In the data rows, the value 128 means zero.
How far apart are the two rows of each pair, measured in a hidden way? 0 means very close, and 30 very far. Two or three weighted sums of its numbers give each row a place; it is the straight-line distance between the places.
[97, 95, 149, 190, 75, 88, 106, 134, 125, 116, 143, 172, 138, 142]
[124, 81, 165, 153, 116, 110, 109, 130, 171, 167, 126, 152, 87, 80] >> 8
[126, 135, 104, 87, 98, 146, 146, 127, 183, 170, 112, 135, 126, 94]
[96, 139, 143, 191, 83, 94, 123, 118, 102, 92, 152, 157, 131, 162] >> 12
[95, 139, 140, 181, 78, 101, 119, 108, 102, 91, 163, 172, 144, 157]
[68, 130, 147, 144, 127, 136, 178, 183, 125, 126, 87, 99, 114, 102] >> 9
[88, 126, 148, 184, 98, 108, 110, 134, 87, 107, 122, 161, 124, 176]
[147, 121, 106, 112, 150, 115, 96, 74, 158, 171, 152, 150, 152, 115] >> 4
[80, 126, 112, 144, 104, 173, 154, 159, 156, 150, 101, 136, 102, 76]
[95, 114, 147, 182, 82, 93, 119, 134, 97, 91, 158, 172, 150, 151] >> 18
[135, 154, 125, 146, 139, 164, 147, 143, 73, 87, 142, 109, 71, 159]
[129, 82, 142, 159, 101, 91, 73, 135, 148, 166, 160, 169, 127, 111] >> 11
[155, 135, 106, 88, 188, 158, 144, 133, 116, 111, 113, 87, 145, 126]
[85, 165, 165, 140, 146, 117, 123, 96, 105, 101, 116, 104, 146, 184] >> 10
[185, 162, 110, 85, 169, 141, 125, 109, 129, 110, 123, 114, 133, 121]
[105, 77, 152, 155, 97, 95, 87, 105, 156, 177, 176, 143, 123, 142] >> 9
[89, 112, 144, 192, 76, 96, 129, 122, 100, 109, 145, 162, 137, 158]
[146, 184, 127, 87, 174, 116, 107, 83, 128, 129, 135, 115, 149, 153] >> 6
[95, 126, 151, 166, 112, 119, 107, 138, 70, 96, 122, 162, 133, 179]
[104, 125, 127, 134, 140, 109, 169, 184, 157, 149, 87, 79, 121, 92] >> 18
[85, 137, 150, 142, 138, 167, 177, 165, 100, 108, 60, 115, 97, 113]
[101, 105, 142, 139, 120, 130, 161, 156, 166, 174, 117, 85, 87, 88] >> 20
[156, 100, 122, 108, 155, 128, 132, 181, 141, 160, 91, 77, 138, 93]
[99, 88, 146, 192, 72, 86, 108, 147, 134, 131, 142, 170, 125, 130] >> 3
[155, 103, 118, 133, 115, 153, 162, 167, 134, 151, 81, 64, 117, 103]
[105, 155, 141, 177, 101, 106, 120, 123, 78, 91, 135, 150, 122, 182] >> 11
[183, 136, 114, 88, 151, 115, 131, 116, 163, 154, 118, 109, 113, 111]
[149, 184, 137, 128, 130, 146, 133, 121, 73, 77, 149, 121, 89, 168] >> 6
[63, 117, 136, 144, 128, 143, 181, 173, 132, 135, 119, 112, 82, 110]
[94, 125, 142, 136, 106, 127, 166, 199, 152, 138, 102, 92, 97, 94] >> 7
[161, 126, 126, 92, 161, 144, 149, 139, 162, 139, 78, 90, 124, 90]
[72, 124, 123, 142, 103, 129, 169, 179, 136, 153, 155, 138, 87, 84] >> 7
[171, 146, 113, 118, 188, 148, 116, 98, 98, 80, 143, 128, 116, 151]
[123, 119, 126, 162, 111, 94, 123, 114, 87, 77, 190, 157, 176, 151] >> 12
[70, 113, 119, 143, 143, 127, 178, 176, 144, 151, 118, 109, 87, 103]
[149, 94, 107, 94, 139, 118, 145, 187, 162, 161, 91, 102, 112, 116] >> 5
[130, 130, 125, 174, 93, 87, 109, 114, 103, 84, 156, 175, 168, 146]
[172, 119, 111, 123, 184, 141, 162, 140, 104, 87, 99, 88, 118, 133] >> 10
[179, 138, 112, 89, 107, 147, 124, 105, 156, 148, 102, 162, 117, 102]
[98, 118, 114, 117, 95, 138, 151, 173, 179, 159, 158, 128, 83, 87] >> 12
[85, 146, 150, 186, 109, 100, 108, 113, 102, 98, 135, 148, 135, 172]
[154, 139, 110, 85, 101, 124, 120, 103, 161, 176, 172, 142, 134, 100] >> 11
[121, 97, 158, 161, 102, 100, 88, 85, 172, 164, 144, 124, 142, 126]
[120, 129, 136, 167, 93, 101, 105, 123, 89, 78, 156, 177, 166, 153] >> 13
[150, 158, 121, 96, 144, 149, 168, 153, 138, 140, 63, 84, 115, 100]
[110, 78, 116, 152, 140, 106, 77, 112, 166, 159, 134, 126, 179, 138] >> 28
[122, 141, 124, 150, 92, 96, 84, 120, 97, 107, 188, 174, 166, 156]
[165, 83, 141, 108, 155, 116, 131, 100, 112, 135, 55, 121, 180, 155] >> 11
[166, 151, 115, 94, 107, 146, 114, 85, 122, 95, 151, 143, 167, 152]
[145, 129, 104, 91, 112, 134, 133, 136, 167, 174, 177, 135, 80, 98] >> 9
[150, 143, 139, 123, 192, 144, 167, 138, 103, 102, 80, 91, 129, 88]
[114, 122, 120, 161, 126, 146, 174, 185, 113, 95, 121, 92, 73, 128] >> 15
[154, 147, 100, 100, 174, 145, 113, 96, 103, 102, 139, 123, 175, 148]
[119, 164, 141, 114, 194, 140, 116, 97, 107, 89, 134, 89, 149, 166] >> 8
[102, 133, 137, 179, 91, 91, 123, 125, 97, 77, 178, 161, 148, 157]
[153, 155, 111, 93, 143, 169, 130, 151, 144, 135, 72, 76, 115, 136] >> 9
[77, 121, 124, 117, 161, 139, 178, 155, 155, 150, 77, 101, 130, 93]
[111, 170, 129, 134, 134, 114, 120, 114, 71, 88, 144, 161, 131, 189] >> 5
[175, 95, 102, 95, 168, 136, 134, 103, 123, 99, 153, 143, 166, 119]
[116, 142, 125, 125, 122, 103, 162, 206, 144, 150, 92, 90, 107, 98] >> 25
[94, 140, 142, 177, 105, 103, 116, 122, 86, 88, 146, 161, 133, 177]
[78, 141, 120, 128, 94, 141, 167, 175, 141, 163, 155, 124, 87, 85] >> 12
[114, 152, 119, 150, 157, 129, 97, 144, 63, 94, 155, 134, 125, 181]
[171, 139, 129, 82, 111, 165, 128, 103, 126, 98, 123, 162, 147, 109] >> 19
[165, 111, 109, 85, 99, 137, 128, 120, 177, 166, 136, 109, 130, 119]
[150, 139, 123, 145, 147, 114, 93, 55, 139, 124, 116, 166, 163, 126] >> 26
[128, 150, 136, 153, 134, 113, 97, 129, 72, 82, 154, 159, 116, 181]
[124, 151, 132, 175, 119, 104, 93, 113, 90, 86, 155, 163, 122, 173] >> 1
[167, 136, 105, 91, 166, 169, 142, 137, 116, 129, 94, 87, 121, 129]
[103, 125, 134, 168, 89, 94, 118, 125, 87, 88, 179, 166, 160, 163] >> 6
[179, 155, 119, 101, 174, 129, 127, 102, 159, 142, 70, 124, 112, 99]
[92, 145, 155, 154, 122, 136, 160, 198, 104, 103, 88, 97, 88, 124] >> 9
[135, 148, 141, 94, 139, 110, 114, 92, 155, 187, 159, 96, 142, 112]
[161, 139, 119, 126, 164, 152, 133, 124, 67, 66, 157, 133, 121, 147] >> 19
[135, 110, 116, 119, 88, 140, 129, 139, 158, 164, 151, 181, 55, 101]
[145, 168, 136, 130, 148, 130, 118, 113, 62, 73, 157, 167, 116, 154] >> 10
[116, 98, 138, 171, 90, 84, 81, 132, 134, 116, 140, 168, 173, 143]
[137, 162, 125, 101, 163, 123, 101, 66, 123, 158, 134, 127, 173, 132] >> 7
[127, 131, 131, 166, 107, 96, 94, 94, 119, 90, 151, 179, 135, 173]
[150, 126, 98, 85, 175, 145, 143, 133, 150, 135, 91, 83, 135, 142] >> 5
[104, 90, 137, 134, 112, 111, 84, 111, 140, 148, 157, 116, 202, 154]
[165, 151, 109, 98, 171, 172, 143, 117, 100, 114, 127, 96, 107, 137] >> 7
[89, 107, 150, 190, 80, 91, 127, 128, 107, 104, 143, 169, 151, 140]
[144, 81, 137, 89, 168, 133, 143, 151, 130, 152, 110, 65, 138, 139] >> 15
[106, 79, 117, 110, 85, 132, 121, 101, 148, 151, 121, 140, 201, 159]
[132, 170, 136, 119, 148, 126, 121, 124, 60, 75, 156, 157, 127, 167] >> 12
[118, 177, 132, 117, 167, 151, 115, 86, 85, 93, 151, 148, 107, 172]
[121, 126, 134, 131, 89, 126, 120, 127, 166, 168, 182, 164, 49, 101] >> 18
[128, 153, 154, 167, 109, 127, 112, 100, 70, 89, 90, 165, 166, 142]
[157, 129, 130, 108, 151, 134, 152, 130, 174, 153, 97, 89, 102, 81] >> 22
[153, 148, 117, 98, 147, 145, 122, 128, 173, 162, 97, 80, 130, 98]
[184, 152, 130, 99, 155, 131, 147, 132, 144, 135, 75, 112, 105, 84] >> 13
[167, 148, 110, 101, 193, 144, 120, 100, 111, 98, 133, 104, 157, 134]
[76, 112, 150, 185, 93, 95, 131, 118, 107, 105, 129, 151, 159, 159] >> 14
[125, 118, 107, 104, 98, 144, 143, 136, 176, 161, 174, 150, 61, 105]
[126, 174, 124, 96, 137, 148, 115, 123, 173, 171, 136, 98, 118, 84] >> 12
[75, 124, 147, 138, 122, 123, 164, 206, 136, 123, 112, 112, 85, 109]
[132, 121, 112, 96, 129, 121, 115, 117, 181, 176, 188, 145, 98, 97] >> 7
[151, 161, 117, 118, 149, 119, 119, 98, 85, 76, 155, 144, 154, 173]
[68, 116, 150, 147, 134, 160, 174, 169, 95, 124, 86, 130, 93, 113] >> 18
[163, 89, 119, 95, 114, 129, 136, 147, 176, 162, 112, 95, 142, 99]
[154, 156, 102, 126, 147, 130, 115, 86, 104, 73, 144, 156, 164, 158] >> 21
[165, 154, 119, 126, 169, 140, 127, 104, 71, 74, 141, 158, 118, 145]
[125, 153, 124, 146, 152, 160, 170, 162, 64, 89, 112, 112, 98, 119] >> 5
[171, 142, 109, 100, 89, 119, 123, 91, 117, 169, 135, 152, 171, 117]
[125, 79, 107, 92, 152, 168, 168, 157, 144, 148, 110, 103, 122, 102] >> 16
[158, 137, 117, 80, 170, 120, 127, 108, 158, 158, 134, 99, 143, 110]
[143, 75, 122, 95, 139, 131, 151, 144, 174, 160, 121, 82, 140, 101] >> 12
[72, 122, 132, 117, 90, 155, 172, 170, 148, 159, 132, 101, 94, 114]
[165, 154, 119, 109, 182, 135, 161, 138, 134, 118, 90, 94, 119, 79] >> 9
[102, 86, 126, 141, 142, 103, 101, 89, 148, 121, 143, 128, 174, 185]
[125, 169, 135, 133, 150, 127, 106, 131, 77, 82, 155, 156, 88, 181] >> 21
[151, 105, 111, 90, 172, 155, 149, 139, 159, 142, 105, 89, 125, 98]
[81, 151, 130, 103, 139, 165, 172, 141, 115, 126, 88, 121, 167, 90] >> 22
[115, 181, 145, 137, 128, 141, 131, 157, 72, 87, 142, 123, 72, 170]
[81, 108, 143, 182, 94, 89, 130, 128, 100, 103, 151, 156, 150, 165] >> 8
[121, 155, 156, 167, 130, 112, 103, 72, 107, 79, 150, 145, 160, 146]
[175, 129, 104, 75, 153, 150, 135, 106, 138, 130, 125, 125, 145, 114] >> 3
[152, 119, 126, 98, 157, 126, 122, 186, 131, 160, 85, 72, 137, 116]
[173, 106, 130, 115, 187, 152, 151, 137, 130, 106, 103, 81, 113, 99] >> 12
[90, 116, 110, 131, 102, 139, 163, 161, 149, 164, 172, 149, 71, 84]
[138, 131, 96, 139, 124, 162, 170, 183, 113, 96, 98, 83, 109, 129] >> 15
[71, 119, 148, 154, 123, 132, 174, 189, 123, 126, 98, 104, 93, 108]
[164, 139, 133, 117, 157, 168, 135, 141, 97, 92, 129, 105, 65, 148] >> 13
[99, 122, 150, 163, 117, 154, 167, 185, 97, 118, 101, 103, 84, 101]
[149, 131, 106, 87, 120, 133, 116, 91, 150, 142, 155, 114, 188, 135] >> 14
[109, 177, 146, 168, 139, 117, 92, 108, 100, 82, 160, 138, 104, 173]
[93, 117, 146, 191, 75, 85, 122, 127, 113, 109, 139, 172, 150, 136] >> 12
[86, 132, 140, 154, 121, 144, 172, 195, 114, 120, 81, 94, 105, 104]
[85, 137, 148, 190, 117, 97, 113, 96, 108, 101, 135, 157, 146, 158] >> 9
[151, 140, 122, 98, 191, 141, 116, 78, 120, 113, 131, 106, 166, 143]
[83, 136, 127, 140, 129, 137, 173, 198, 134, 126, 90, 85, 114, 103] >> 15
[97, 158, 146, 185, 95, 102, 109, 134, 91, 90, 147, 160, 114, 164]
[121, 101, 145, 149, 107, 120, 106, 107, 81, 95, 130, 157, 191, 167] >> 8
[142, 148, 140, 128, 108, 129, 128, 119, 165, 157, 144, 160, 60, 71]
[94, 103, 146, 194, 75, 83, 117, 133, 119, 120, 140, 167, 136, 143] >> 14
[165, 131, 112, 83, 192, 143, 123, 102, 150, 129, 114, 104, 128, 131]
[161, 115, 115, 141, 156, 163, 161, 154, 84, 95, 112, 96, 86, 134] >> 5
[163, 124, 115, 74, 156, 165, 138, 105, 124, 120, 132, 123, 153, 114]
[123, 116, 125, 106, 100, 117, 89, 93, 163, 168, 120, 159, 181, 134] >> 10
[127, 54, 123, 130, 92, 102, 83, 127, 150, 174, 173, 153, 150, 152]
[150, 107, 113, 92, 66, 120, 111, 128, 153, 182, 165, 166, 127, 119] >> 18
[139, 120, 112, 97, 97, 125, 101, 99, 140, 156, 152, 123, 195, 152]
[135, 193, 130, 125, 191, 120, 95, 70, 133, 111, 111, 121, 154, 135] >> 19
[154, 130, 118, 122, 75, 150, 132, 138, 152, 139, 141, 181, 77, 78]
[74, 127, 138, 146, 111, 128, 165, 199, 128, 131, 129, 129, 70, 104] >> 6
[151, 169, 138, 113, 134, 117, 106, 107, 86, 75, 139, 149, 158, 170]
[74, 96, 143, 157, 147, 107, 131, 119, 83, 99, 156, 145, 161, 175] >> 10
[126, 108, 96, 104, 106, 144, 142, 151, 173, 173, 161, 137, 105, 79]
[156, 121, 114, 96, 144, 148, 118, 151, 174, 154, 111, 131, 104, 75] >> 9
[156, 164, 128, 115, 139, 117, 102, 73, 118, 93, 128, 163, 178, 137]
[148, 86, 118, 101, 146, 132, 148, 178, 152, 156, 84, 73, 129, 117] >> 18
[70, 150, 156, 167, 143, 123, 112, 116, 134, 124, 115, 86, 110, 178]
[179, 134, 110, 89, 108, 144, 122, 81, 145, 143, 114, 136, 155, 130] >> 10
[200, 148, 119, 98, 146, 142, 125, 110, 126, 125, 129, 133, 114, 93]
[182, 146, 110, 98, 104, 119, 92, 106, 138, 126, 120, 155, 162, 143] >> 2
[167, 160, 127, 110, 143, 123, 109, 78, 111, 100, 184, 123, 121, 170]
[118, 126, 127, 177, 86, 94, 106, 132, 98, 86, 151, 176, 169, 145] >> 17
[157, 126, 119, 97, 141, 131, 108, 95, 155, 188, 141, 96, 137, 118]
[146, 91, 127, 133, 153, 120, 101, 62, 151, 150, 92, 130, 174, 146] >> 9
[75, 106, 133, 143, 123, 123, 179, 197, 132, 137, 99, 104, 116, 102]
[163, 125, 98, 84, 177, 142, 119, 108, 114, 106, 126, 147, 164, 138] >> 19
